(in the rows, 128 means zero)
Rotation paths and how fast each direction turns (degrees per step):
Each turn is a multiple of 5 degrees from 10 to 175, or 0.
Each row of a path follows its step; steps can be skipped.
Rotation 1:
step 0: [127 134 133 138 126 133 126 133 123 132 128 134 134 131 127 139 121 121
 115 126 120 129 122 138 130 128 139 128 128 145 132 127 136]
step 1: [122 130 123 134 117 119 128 137 130 134 132 131 128 133 129 123 126 124
 117 141 128 125 118 128 124 127 124 136 119 128 110 125 137]
step 2: [132 133 122 131 112 124 129 128 117 133 121 126 134 124 121 133 115 122
 122 131 122 122 130 126 126 131 128 117 122 130 127 143 125]
step 3: [139 136 124 132 130 123 131 131 124 127 133 144 146 130 131 130 126 129
 113 131 128 122 120 126 136 121 134 128 131 133 126 123 131]
step 4: [131 130 126 134 114 111 123 127 137 137 127 130 131 132 112 122 126 128
 129 121 123 126 124 128 124 121 129 131 121 133 117 129 134]
step 5: [123 138 126 126 127 121 134 130 123 130 125 130 132 125 134 125 119 133
 123 121 119 111 131 122 134 124 132 114 115 128 126 133 134]
step 6: [132 139 129 141 128 134 132 124 130 130 136 144 140 127 123 123 128 124
 125 124 129 131 135 130 135 125 133 131 125 139 124 137 141]
step 7: [113 131 124 141 124 117 117 134 133 133 126 127 129 131 129 132 127 134
 124 128 119 125 128 128 133 128 136 136 116 141 119 127 128]
step 8: [132 135 126 126 130 123 141 133 121 138 129 124 129 124 129 120 123 120
 119 134 130 120 138 119 132 132 129 132 115 132 119 139 129]
step 9: [139 136 128 138 120 131 127 133 126 128 123 126 146 124 126 133 134 124
 122 129 121 128 126 132 134 133 138 127 124 146 134 131 130]
step 10: [124 136 131 129 128 117 127 140 127 140 124 133 135 140 126 122 131 130
 120 133 126 130 116 127 125 126 125 136 115 133 122 121 129]
Directions:
[129 129 127 126 129 130 129 126 125 122 127 130 131 128 130 126 128 129
 127 127 131 132 127 128 126 129 134 124 127 131 128 131 127] : 115
[130 130 127 128 130 132 127 130 126 128 130 133 131 127 128 130 130 130
 128 126 127 127 127 134 128 127 126 131 131 130 131 131 126] : 115
[129 129 128 128 129 129 131 127 126 133 130 130 128 128 123 122 129 125
 129 129 132 131 130 127 125 127 126 130 129 126 125 130 129] : 160
[132 128 131 123 129 129 131 129 129 124 130 130 126 131 129 128 125 128
 124 127 130 127 128 128 133 129 126 132 127 128 126 128 131] : 145
Rotation 2:
step 0: [126 121 120 131 125 128 123 125 124 140 113 125 136 125 126 132 133 116
 118 124 129 130 121 120 131 121 126 128 138 135 125 138 147]
step 1: [126 132 140 114 130 129 115 117 124 133 130 113 134 137 120 127 118 128
 116 136 134 125 132 128 123 137 125 129 120 125 116 126 131]
step 2: [134 126 126 138 125 124 123 119 132 118 126 138 130 125 132 131 133 137
 117 129 118 124 131 122 127 136 116 150 125 126 124 137 128]
step 3: [124 140 134 127 125 138 130 108 133 117 131 134 127 121 117 129 127 129
 144 134 128 126 124 132 136 121 135 131 133 123 123 124 139]
step 4: [132 118 123 120 130 135 140 119 121 132 124 127 117 139 141 133 120 128
 131 130 118 128 113 137 129 127 127 133 119 128 138 134 132]
step 5: [122 126 133 130 134 139 128 125 141 139 127 125 134 133 132 131 129 108
 119 120 120 128 131 120 129 128 135 130 145 135 129 128 139]
step 6: [122 125 134 117 135 121 129 125 127 133 121 124 144 145 126 132 133 137
 130 126 130 124 126 126 114 138 133 131 118 125 114 124 132]
step 7: [127 124 121 124 125 117 117 123 135 125 134 131 122 122 120 124 143 121
 121 123 119 124 120 127 129 127 125 148 130 122 118 138 124]
step 8: [122 138 125 118 129 138 121 120 123 117 124 134 126 125 129 128 130 129
 134 126 137 141 138 136 139 126 134 131 120 120 122 132 145]
step 9: [139 120 127 132 130 135 139 117 130 127 145 125 118 136 137 130 128 130
 119 134 135 127 119 126 135 128 130 130 117 137 129 140 133]
step 10: [115 127 126 135 133 137 129 123 127 125 122 130 136 134 122 122 128 128
 119 134 117 129 131 123 120 119 136 130 141 142 136 132 143]
Directions:
[125 128 128 130 124 123 126 126 125 126 127 129 130 129 128 126 130 127
 134 127 125 127 125 129 131 123 129 128 128 128 127 129 125] : 90
[131 128 132 131 128 128 127 128 129 129 127 121 132 129 130 123 130 129
 126 129 126 126 131 130 126 127 130 128 127 130 129 129 128] : 80
[129 126 129 128 126 125 127 132 128 126 126 127 126 127 126 129 126 127
 128 131 125 128 130 127 128 131 130 131 128 129 120 125 129] : 70
Rotation 3:
step 0: [134 139 124 137 129 120 129 124 127 129 136 129 119 117 119 114 140 126
 120 136 129 131 124 126 134 138 134 128 126 127 121 115 134]
step 1: [130 137 124 131 141 116 124 137 126 128 136 130 114 120 121 125 132 131
 122 119 120 125 137 121 127 135 136 121 124 124 121 118 127]
step 2: [126 129 122 131 151 123 130 135 130 125 134 133 123 121 128 134 137 140
 127 120 123 134 124 125 120 137 129 114 134 130 128 130 130]
step 3: [132 138 124 122 146 125 127 126 131 123 134 126 135 126 124 136 129 138
 131 133 130 128 128 131 125 135 116 111 128 131 136 129 140]
step 4: [140 142 123 136 140 128 127 128 128 128 139 125 138 128 117 125 128 127
 128 139 139 129 122 134 132 132 116 124 133 122 125 132 137]
step 5: [137 141 115 140 135 122 126 131 129 134 130 116 129 131 122 121 118 125
 122 125 129 126 135 137 136 132 125 125 126 116 118 129 131]
step 6: [128 125 106 142 140 120 130 134 130 136 123 120 123 136 122 128 129 131
 121 123 125 125 122 136 129 133 134 127 128 123 127 130 123]
step 7: [124 128 116 132 133 123 124 125 134 134 125 118 127 135 123 142 135 137
 120 131 128 122 125 138 125 135 135 115 127 129 139 116 124]
step 8: [133 129 128 128 125 128 122 132 132 133 133 132 128 132 117 137 140 136
 119 134 143 116 123 136 129 139 127 119 138 129 131 119 130]
step 9: [140 134 127 121 118 126 122 134 128 131 135 125 125 124 124 126 128 139
 125 122 137 124 128 142 132 141 123 120 135 129 114 119 130]
step 10: [143 131 112 117 129 119 123 137 121 132 129 126 119 129 124 119 127 142
 132 122 130 129 118 131 127 130 127 127 129 131 116 128 127]
Directions:
[129 126 128 126 129 131 126 124 130 128 129 126 131 125 130 127 128 129
 127 132 130 126 129 127 125 132 129 128 133 128 134 129 130] : 80
[128 124 127 130 128 126 129 130 129 132 129 125 126 127 128 123 126 130
 131 129 127 129 133 125 125 129 126 129 129 129 126 127 124] : 80
[128 129 132 126 130 126 125 128 126 125 130 130 124 126 130 125 129 131
 130 132 128 130 129 128 127 128 133 126 127 130 126 131 130] : 35
